(in the rows, 128 means zero)
Rotation paths and how fast each direction turns (degrees each step)
Each turn is a multiple of 5 degrees from 10 to 175, or 0.
Each row of a path follows its step; steps can be skipped.
Path 1:
step 0: [122 131 129 127 123 127 138 130 131 127 135 137 129 126 127 141 125 122
 130 115 126 128 131 135 126 126 127 123 127 120 130 127 122 114 122 138
 115 124 139 118 121 129 124 125 123 130 129 133 129 123 124 126 139 128
 132 126 122 132 120 129 135 140 132]
step 2: [135 130 130 111 124 126 124 124 122 124 119 132 137 122 132 122 128 137
 126 133 128 129 136 119 116 133 129 123 126 128 131 132 122 118 129 121
 115 123 126 130 129 126 135 126 139 136 125 127 125 121 137 123 134 132
 125 131 129 120 125 127 133 139 123]
step 6: [129 122 125 123 123 140 131 127 121 127 120 141 122 136 119 132 133 128
 128 138 122 132 130 130 113 136 123 128 132 130 125 119 120 112 126 133
 126 124 139 125 132 127 125 118 131 126 131 127 127 131 126 130 122 129
 128 135 128 123 126 122 121 119 132]
step 9: [125 118 131 126 122 136 131 126 127 118 121 132 121 136 121 136 128 120
 129 123 130 127 127 125 122 131 129 113 130 131 128 126 130 120 124 140
 111 119 131 121 126 127 131 130 125 122 138 131 127 132 130 123 128 144
 128 122 121 127 126 130 127 131 133]
step 15: [135 132 129 122 126 141 126 121 128 135 126 127 134 133 113 133 129 132
 128 139 125 125 129 137 129 131 120 119 121 135 125 127 122 113 129 134
 126 124 125 133 135 144 122 123 130 128 123 126 125 127 130 131 129 130
 136 134 122 129 134 121 132 121 129]
step 22: [130 132 137 126 124 127 127 125 136 118 119 131 131 126 138 127 126 133
 120 134 134 131 126 127 126 131 129 115 129 129 128 129 125 125 131 134
 127 130 124 124 128 134 143 112 134 119 135 134 124 120 125 138 123 130
 130 127 138 128 128 127 146 128 132]
step 24: [132 128 116 129 118 138 120 130 125 123 128 136 124 124 116 127 127 121
 127 124 127 135 137 136 131 128 121 128 124 134 122 124 124 126 134 134
 127 132 127 137 135 132 132 124 139 130 129 124 117 128 131 138 128 129
 129 130 116 126 136 119 135 117 119]
Directions:
[129 124 127 128 127 128 130 132 129 128 130 128 128 128 129 128 129 128
 130 129 126 130 127 130 129 129 126 133 131 128 127 127 128 126 127 127
 132 125 128 128 128 127 126 128 129 127 129 130 127 125 127 127 129 130
 128 129 128 130 126 127 130 130 126]	55
[127 124 130 126 125 128 128 128 131 127 129 127 128 127 129 128 128 129
 126 126 130 128 129 125 128 128 129 127 128 132 128 127 129 129 129 124
 129 130 125 130 129 128 126 127 131 130 128 126 128 127 126 128 126 126
 127 126 126 129 129 127 131 127 129]	125
[129 129 129 132 130 126 128 125 127 131 131 126 126 127 129 128 127 127
 127 130 129 128 129 128 130 128 129 123 130 130 127 127 126 128 126 128
 129 127 125 128 130 131 128 127 128 130 129 129 130 125 126 127 130 131
 130 129 130 129 128 127 127 129 128]	100
[127 126 127 130 126 125 126 127 129 129 130 128 130 127 128 129 128 131
 128 131 125 131 131 129 127 129 129 126 130 127 130 129 129 130 126 127
 127 127 128 128 127 128 130 128 130 127 124 127 127 131 131 125 127 127
 129 127 129 130 128 130 127 128 127]	120
Path 2:
step 0: [129 123 131 126 134 132 122 131 118 131 126 122 111 122 134 125 129 119
 121 138 131 128 136 124 124 124 127 125 135 129 126 123 130 125 124 135
 127 128 113 128 127 125 124 120 130 127 123 112 136 143 126 129 132 121
 123 129 128 119 124 117 121 125 135]
step 3: [116 127 128 129 125 127 128 129 131 126 133 122 122 129 131 133 128 125
 122 124 136 137 129 130 125 126 123 132 134 127 127 118 130 132 114 124
 127 123 122 129 136 135 142 112 140 121 128 125 125 134 133 120 134 116
 126 137 140 123 125 122 130 139 132]
step 5: [139 125 123 129 130 130 131 120 134 132 110 124 114 128 120 123 128 122
 127 118 125 129 130 142 134 132 135 126 128 131 136 131 134 132 133 138
 135 123 134 120 135 130 121 134 121 129 124 125 125 135 126 121 133 131
 131 132 128 130 137 130 128 131 141]
step 11: [127 124 130 133 126 128 123 119 126 129 119 135 136 122 134 140 125 123
 135 119 125 129 123 122 121 136 124 128 128 133 141 122 125 130 128 127
 123 139 120 123 124 145 127 125 132 117 122 118 126 127 137 140 120 131
 121 128 137 124 127 130 128 122 129]
step 16: [121 122 127 124 126 131 136 124 122 130 139 140 124 123 135 123 122 115
 130 134 133 132 119 131 134 132 132 126 136 132 121 130 124 124 133 143
 123 132 122 130 129 135 133 131 124 133 136 126 126 137 133 131 128 134
 138 130 137 117 132 130 136 142 131]
step 18: [135 131 121 128 128 122 115 117 126 121 134 124 123 131 133 127 141 126
 118 128 135 130 128 131 132 118 127 123 127 128 133 124 134 129 129 120
 134 124 134 131 141 127 130 114 120 132 138 127 131 132 126 126 136 128
 129 135 129 138 137 115 118 130 125]
step 22: [135 119 139 134 126 133 132 122 126 130 124 136 111 120 135 114 133 131
 120 126 124 134 137 132 129 126 125 135 122 122 140 129 124 129 128 118
 125 126 132 127 132 129 126 133 120 127 125 120 130 128 132 128 143 124
 115 123 132 133 124 132 133 128 136]
Directions:
[130 126 129 124 128 129 127 127 126 129 131 129 132 128 125 129 126 125
 126 128 131 128 127 131 129 129 129 125 128 130 131 129 129 126 128 126
 125 129 128 127 128 124 128 128 127 129 127 127 129 128 127 126 128 128
 129 129 128 129 130 129 126 127 127]	35
[132 125 126 132 128 127 125 131 129 130 131 128 128 128 126 126 127 129
 128 126 129 126 129 129 127 129 129 130 128 128 129 130 126 129 130 127
 128 128 128 128 128 129 129 128 127 125 130 126 127 128 129 125 126 129
 127 128 127 132 126 129 130 130 128]	25
[128 127 127 127 129 129 131 128 130 130 132 128 129 131 130 131 128 130
 128 129 128 130 128 130 127 129 129 130 125 130 127 126 128 128 129 131
 128 127 126 129 124 130 129 128 129 129 127 126 131 129 129 126 128 127
 131 128 129 126 125 128 127 129 127]	85
Path 3:
step 7: [133 122 128 132 128 133 135 129 114 122 120 136 120 123 132 129 127 133
 121 127 123 124 129 139 134 131 120 123 119 127 123 133 138 126 121 147
 117 126 134 141 126 124 125 128 125 116 127 134 130 120 128 122 121 127
 119 124 130 143 126 128 132 137 126]
step 12: [129 140 138 122 135 137 138 121 117 130 123 132 123 121 126 136 140 127
 112 123 121 132 128 130 125 128 126 120 127 125 130 133 132 122 133 144
 128 128 125 123 124 135 119 131 123 127 123 138 132 119 127 122 120 121
 113 125 129 132 131 124 130 125 139]
step 16: [135 128 137 136 133 129 119 138 120 122 126 124 125 118 144 139 130 124
 129 137 129 129 136 121 118 127 135 119 128 116 119 146 134 135 132 125
 118 126 128 127 135 129 131 129 128 121 133 137 125 128 128 120 134 129
 131 122 134 136 134 130 133 128 132]
step 17: [138 129 128 122 131 122 135 128 124 135 122 127 121 120 124 137 139 131
 132 130 128 123 123 124 119 130 127 120 113 129 121 135 123 117 131 140
 125 119 121 134 129 121 116 127 130 123 124 124 125 120 124 114 114 125
 122 125 134 137 134 136 122 132 131]
step 18: [129 137 126 133 140 129 126 133 123 125 129 128 119 119 133 125 127 136
 126 118 132 127 139 122 113 127 122 133 130 127 127 140 137 128 126 133
 128 141 125 129 129 130 120 133 125 121 132 125 126 111 115 134 119 134
 139 132 131 133 134 134 124 117 123]
step 21: [124 133 134 141 125 121 128 131 118 127 132 126 122 128 141 138 122 130
 117 127 135 134 141 118 130 128 135 137 124 118 133 140 137 119 139 137
 126 134 124 132 129 124 133 126 127 126 133 135 123 111 126 126 127 127
 131 124 123 132 137 132 123 120 130]
step 26: [133 134 132 133 138 133 120 125 116 131 133 130 121 125 139 131 127 127
 129 124 134 132 127 128 119 120 125 142 121 110 123 136 129 130 137 138
 130 123 120 128 126 135 131 131 125 118 130 119 121 112 125 123 137 127
 133 123 132 135 128 135 137 134 126]
Directions:
[127 126 129 130 129 130 125 126 129 126 126 129 128 130 128 129 127 128
 126 126 125 128 123 128 127 128 126 126 129 126 126 130 131 130 127 128
 128 126 131 129 128 127 126 125 126 129 127 130 128 130 128 129 128 127
 128 130 127 129 127 125 129 127 127]	90
[127 128 127 128 127 130 127 128 127 125 129 129 126 128 127 129 127 128
 127 128 129 131 132 127 130 131 130 127 129 130 126 126 131 128 127 128
 126 130 129 129 130 127 128 130 128 127 128 130 128 129 130 129 128 129
 127 126 131 131 127 129 129 123 126]	125
[128 130 127 126 130 127 128 129 131 129 125 128 127 128 129 128 127 127
 131 129 130 127 130 124 125 128 128 123 128 129 127 129 128 131 129 127
 127 127 130 127 131 127 125 128 127 130 126 126 126 128 128 128 126 130
 129 126 128 128 128 130 127 128 130]	25
[128 128 128 125 127 130 130 128 129 125 128 125 130 127 127 129 125 128
 125 128 127 127 128 128 127 129 128 130 127 129 130 126 127 130 130 129
 129 130 131 130 128 128 127 130 125 126 125 126 130 128 127 127 126 128
 128 131 132 130 130 127 127 131 128]	140
Path 4:
step 0: [123 114 125 126 130 123 131 126 130 114 124 132 137 130 128 130 123 123
 132 119 135 134 128 130 128 125 124 129 129 127 133 136 127 129 133 133
 127 131 125 126 128 125 130 128 127 138 117 133 126 115 130 139 129 116
 139 128 118 127 131 121 116 133 116]
step 1: [126 128 131 127 130 124 126 128 122 117 130 138 125 123 126 133 133 130
 131 136 118 131 125 119 136 123 121 129 122 138 136 131 127 135 127 129
 122 127 130 115 133 128 131 111 128 129 125 130 123 140 132 131 140 126
 132 124 131 137 129 122 129 142 132]
step 7: [133 135 126 123 118 132 127 128 134 123 131 136 129 123 133 131 111 116
 128 128 131 119 138 127 129 124 129 130 136 125 134 138 121 133 125 122
 129 120 134 130 135 129 132 122 116 122 124 136 132 128 137 136 131 131
 133 115 126 127 129 132 130 133 136]
step 8: [112 132 126 128 128 131 124 133 128 120 127 121 129 128 127 133 123 122
 126 120 127 127 121 132 139 128 129 119 133 123 140 140 142 131 129 118
 127 136 126 118 124 134 127 127 124 127 121 127 132 122 124 127 126 128
 120 135 117 136 130 125 126 136 133]
step 14: [128 129 128 135 121 128 110 135 125 129 125 126 138 136 142 139 132 126
 124 125 129 128 131 123 126 127 117 124 124 133 129 133 128 125 134 131
 121 126 123 123 134 139 130 132 131 121 130 126 129 123 122 122 139 132
 124 118 128 136 134 135 135 126 139]
step 17: [127 124 123 116 121 118 131 130 131 132 131 129 126 128 133 132 137 127
 129 129 127 124 125 133 125 119 128 135 123 121 122 133 130 128 143 145
 126 135 124 127 128 113 121 124 121 133 130 122 136 125 130 119 125 121
 139 127 121 121 125 126 125 123 131]
step 19: [122 122 140 123 130 142 126 137 135 123 118 134 122 124 124 127 112 114
 125 123 131 123 120 125 131 129 125 133 131 126 131 132 125 136 125 120
 127 134 136 123 131 134 127 119 132 135 128 128 126 122 118 122 137 130
 126 130 129 130 128 123 121 138 123]
Directions:
[129 128 130 129 130 128 131 126 126 127 127 131 130 128 127 125 130 126
 127 132 129 129 125 127 127 129 126 127 129 129 128 128 128 128 130 127
 124 128 129 128 127 128 130 128 130 130 128 131 129 129 128 126 130 127
 126 130 128 125 130 129 128 128 129]	40
[126 130 128 129 128 129 129 129 128 128 128 126 127 128 126 129 130 129
 130 129 128 126 128 129 129 129 127 133 127 127 131 124 128 130 128 125
 127 129 128 125 127 127 126 128 127 128 130 128 128 131 127 127 129 128
 126 131 129 129 126 129 129 131 124]	100
[130 130 128 128 131 128 125 126 126 128 130 129 128 127 129 128 128 131
 127 128 125 129 130 128 127 131 125 127 125 128 127 129 128 125 127 127
 127 127 125 127 129 127 129 130 128 130 129 128 125 127 130 128 131 128
 128 129 130 129 129 125 126 130 124]	35
[127 128 130 128 129 127 124 128 128 127 127 128 128 130 126 131 127 130
 128 127 131 127 129 130 128 126 125 127 128 129 130 127 127 129 130 131
 128 129 128 128 125 131 125 130 127 130 128 127 130 127 125 125 129 127
 130 129 127 127 130 126 125 126 128]	130
[129 129 126 126 131 129 129 126 130 126 128 129 126 128 125 128 124 128
 130 129 125 130 129 125 129 126 127 130 127 128 126 127 130 127 126 129
 127 129 128 130 126 130 127 130 127 126 129 129 128 131 127 130 129 128
 129 127 128 126 130 129 129 130 130]	125
Path 5:
step 0: [128 141 118 134 116 127 128 125 121 115 119 138 131 130 139 131 121 119
 125 136 139 129 131 129 136 135 129 121 116 140 115 139 129 122 132 131
 126 130 142 133 128 128 123 128 121 134 130 130 135 123 127 121 125 128
 133 125 123 121 127 130 137 126 132]
step 1: [128 126 126 121 129 130 131 134 124 123 136 137 133 138 124 136 130 133
 134 123 135 129 132 128 147 116 128 133 127 133 120 143 133 126 121 123
 116 121 130 125 126 134 118 135 130 130 132 128 122 125 130 144 134 129
 140 138 126 127 137 128 117 127 132]
step 6: [129 134 125 127 120 138 127 128 129 133 128 136 129 146 142 123 136 132
 118 126 123 139 125 132 122 123 133 132 131 129 125 137 131 129 127 133
 123 127 142 131 131 123 127 129 122 135 114 121 130 122 120 120 130 128
 128 137 113 134 125 112 123 134 132]
step 12: [144 121 126 130 130 116 126 125 126 133 141 140 135 130 132 120 127 137
 126 128 131 127 139 123 128 126 130 136 130 129 116 130 133 137 131 131
 121 115 135 122 135 140 130 121 127 132 124 137 116 130 117 124 137 122
 119 131 124 132 131 127 132 127 133]
step 18: [130 139 131 128 117 118 124 139 129 114 131 139 127 123 125 122 135 136
 125 139 145 129 135 120 142 122 125 139 123 132 121 134 134 132 132 127
 119 131 128 118 134 126 126 131 128 121 124 125 130 124 130 137 126 126
 135 124 119 119 138 130 131 129 127]
step 20: [136 125 120 129 122 115 115 123 134 133 135 127 144 123 130 119 120 136
 120 124 132 134 123 127 132 127 133 135 124 129 139 128 140 130 124 125
 111 116 128 121 127 127 130 127 118 129 131 125 115 126 129 134 134 117
 133 124 122 136 131 127 123 126 133]
step 21: [135 135 119 128 133 129 123 142 137 119 123 131 134 138 127 114 129 128
 121 124 124 125 128 130 135 133 119 140 127 133 126 126 147 122 129 132
 138 125 123 133 126 133 127 120 127 125 121 134 129 123 122 110 126 123
 122 133 124 138 131 128 130 132 134]
Directions:
[128 128 133 127 129 128 127 132 130 129 129 130 127 126 129 127 129 128
 129 128 127 126 128 127 126 127 130 128 127 127 125 132 130 129 128 128
 127 127 128 127 130 126 129 129 127 130 131 128 129 130 127 126 131 128
 129 130 129 131 128 126 131 128 128]	170
[128 129 130 131 129 126 126 127 128 127 129 128 128 126 128 129 132 127
 128 126 128 126 128 124 128 130 125 129 130 130 129 128 129 126 131 127
 129 130 129 131 129 128 128 126 128 125 128 131 129 128 128 130 126 129
 131 127 126 131 127 127 131 128 128]	135
[129 127 128 126 126 125 126 129 127 130 130 125 129 129 127 127 131 130
 130 127 130 129 129 129 126 129 128 129 128 126 127 129 126 127 126 125
 129 125 125 128 129 126 127 129 128 128 130 127 126 127 131 130 128 128
 131 125 128 125 130 128 130 129 129]	170
Path 6:
step 2: [124 116 138 131 129 135 135 123 132 131 122 135 123 134 124 116 134 119
 130 134 126 130 122 123 127 132 115 120 114 118 130 124 116 119 123 130
 131 125 135 130 130 127 120 120 118 124 126 126 124 134 128 130 133 132
 120 141 124 118 128 126 126 132 133]
step 4: [140 122 120 122 128 139 130 125 135 135 125 117 129 129 132 134 142 126
 138 136 129 119 120 139 134 136 119 124 118 133 124 122 119 139 128 130
 125 133 119 124 135 123 131 127 133 132 128 123 119 127 136 130 123 138
 129 130 123 119 133 131 123 129 129]
step 13: [128 123 126 126 129 129 138 121 131 132 134 127 129 140 141 123 134 117
 131 137 121 123 127 126 117 127 110 133 117 128 132 124 124 127 128 130
 124 131 127 146 126 130 123 117 127 130 136 112 130 130 127 130 129 131
 135 129 127 126 121 129 132 134 119]
step 16: [126 127 131 117 133 118 127 123 141 128 128 123 127 126 130 121 129 132
 126 140 138 124 124 133 136 136 119 125 128 133 127 128 122 124 128 124
 133 130 129 125 126 134 134 134 118 119 129 112 127 140 126 127 124 137
 121 131 129 108 129 124 120 120 129]
step 18: [138 130 124 120 122 133 134 114 128 129 137 123 125 139 118 119 129 126
 137 129 135 130 119 124 121 129 110 121 114 128 121 124 118 120 125 133
 131 133 126 130 125 125 132 127 130 123 125 128 120 127 122 120 136 134
 126 132 127 133 119 122 122 126 132]
step 19: [142 128 127 122 131 127 133 122 141 124 130 132 129 128 142 124 131 119
 131 122 116 127 128 126 130 128 112 129 122 124 125 133 125 125 140 118
 128 132 120 121 132 120 128 112 128 126 129 117 120 124 131 131 127 124
 133 125 125 126 119 118 123 132 122]
step 24: [148 125 122 118 118 129 143 119 132 136 133 120 128 126 131 126 123 121
 134 135 130 121 127 127 131 132 117 131 125 121 125 123 132 123 130 124
 134 131 128 130 117 127 133 128 129 134 131 117 137 123 120 126 134 132
 140 135 125 132 126 121 126 121 123]
Directions:
[130 127 128 127 126 130 129 128 127 130 127 128 130 129 129 129 128 129
 126 128 128 129 125 131 127 127 129 131 128 129 127 128 129 130 128 128
 129 131 128 130 127 132 129 131 129 126 130 125 129 128 127 128 126 125
 128 129 126 125 130 128 126 130 126]	90
[130 132 129 130 127 128 129 125 131 125 126 129 127 128 131 130 128 129
 126 128 124 128 129 128 129 125 132 126 128 127 128 128 129 128 131 126
 128 128 127 128 128 131 130 129 126 128 129 128 128 126 129 127 128 128
 127 128 132 128 126 126 127 127 129]	160
[127 127 129 129 127 127 127 126 127 126 129 125 129 129 127 131 126 127
 129 125 126 128 128 128 129 128 125 127 127 126 127 129 128 130 128 126
 128 129 128 124 129 126 125 130 130 127 123 128 129 125 129 126 127 128
 127 128 127 127 129 128 125 125 126]	25
[127 130 128 130 127 127 128 128 129 126 127 131 128 124 128 129 128 130
 128 128 129 130 127 127 125 128 128 127 125 128 125 129 126 126 126 129
 128 129 130 127 127 128 130 123 127 126 127 127 129 128 128 129 129 126
 127 128 124 128 129 127 129 126 127]	110
Path 7:
step 3: [131 130 125 132 119 134 128 129 129 131 133 132 128 117 126 122 129 122
 129 142 117 128 122 124 129 123 119 115 129 131 137 117 131 131 132 123
 127 125 133 137 115 124 119 129 128 110 128 128 133 139 118 135 137 134
 130 127 129 127 111 130 123 122 125]
step 6: [124 150 123 115 120 132 133 125 135 130 119 124 128 110 130 124 124 143
 127 138 119 127 125 120 135 125 138 127 126 129 124 124 124 134 130 124
 125 137 129 128 133 137 125 128 127 132 129 130 137 135 120 121 139 128
 130 124 131 124 123 122 132 126 123]
step 8: [129 132 130 121 127 124 115 127 126 124 116 123 117 130 118 136 142 122
 131 132 131 124 126 135 125 132 132 125 130 128 136 126 131 120 124 131
 114 127 137 135 141 125 119 129 123 135 128 132 127 127 128 132 136 123
 122 121 142 124 147 128 128 124 127]
step 10: [135 126 120 127 126 128 126 131 126 130 125 126 128 140 130 136 130 117
 132 126 128 124 133 130 136 133 140 130 129 121 131 130 126 129 126 132
 127 124 135 112 122 130 111 122 129 125 140 126 134 146 130 129 136 135
 147 130 123 135 130 129 133 138 134]
step 12: [134 121 130 120 113 139 124 129 141 120 134 128 124 135 110 122 121 131
 125 119 118 133 129 126 139 127 125 130 130 138 129 131 127 141 135 134
 133 113 131 122 126 123 125 128 122 128 120 135 133 127 125 126 134 117
 132 119 132 131 125 129 125 127 124]
step 25: [126 134 130 119 119 139 121 135 126 117 134 112 137 127 116 123 138 122
 137 128 130 118 128 125 130 128 135 122 127 134 126 127 136 121 138 122
 121 127 136 119 131 126 129 125 122 111 133 131 141 133 128 129 132 132
 133 135 130 121 135 129 124 130 128]
step 26: [131 132 128 118 129 129 125 132 125 141 140 129 129 138 118 130 137 119
 124 127 131 127 131 130 128 121 129 129 120 142 142 138 137 129 129 137
 125 130 142 125 125 123 110 130 132 129 119 130 130 133 130 115 132 133
 129 131 132 136 130 119 130 131 133]
Directions:
[129 127 129 127 128 128 128 125 128 128 128 131 129 130 128 129 127 131
 130 128 128 128 129 128 126 128 125 128 126 129 133 125 126 125 128 129
 126 130 129 126 130 125 130 127 128 131 130 129 124 126 129 128 128 127
 130 127 131 129 129 129 128 127 129]	115
[130 130 129 127 129 130 127 129 129 126 129 127 129 124 128 131 126 129
 131 127 130 128 128 128 128 126 128 128 128 131 126 126 128 130 127 124
 129 128 128 131 127 126 128 128 127 130 128 127 128 127 131 129 131 128
 129 132 128 127 127 130 128 127 125]	135
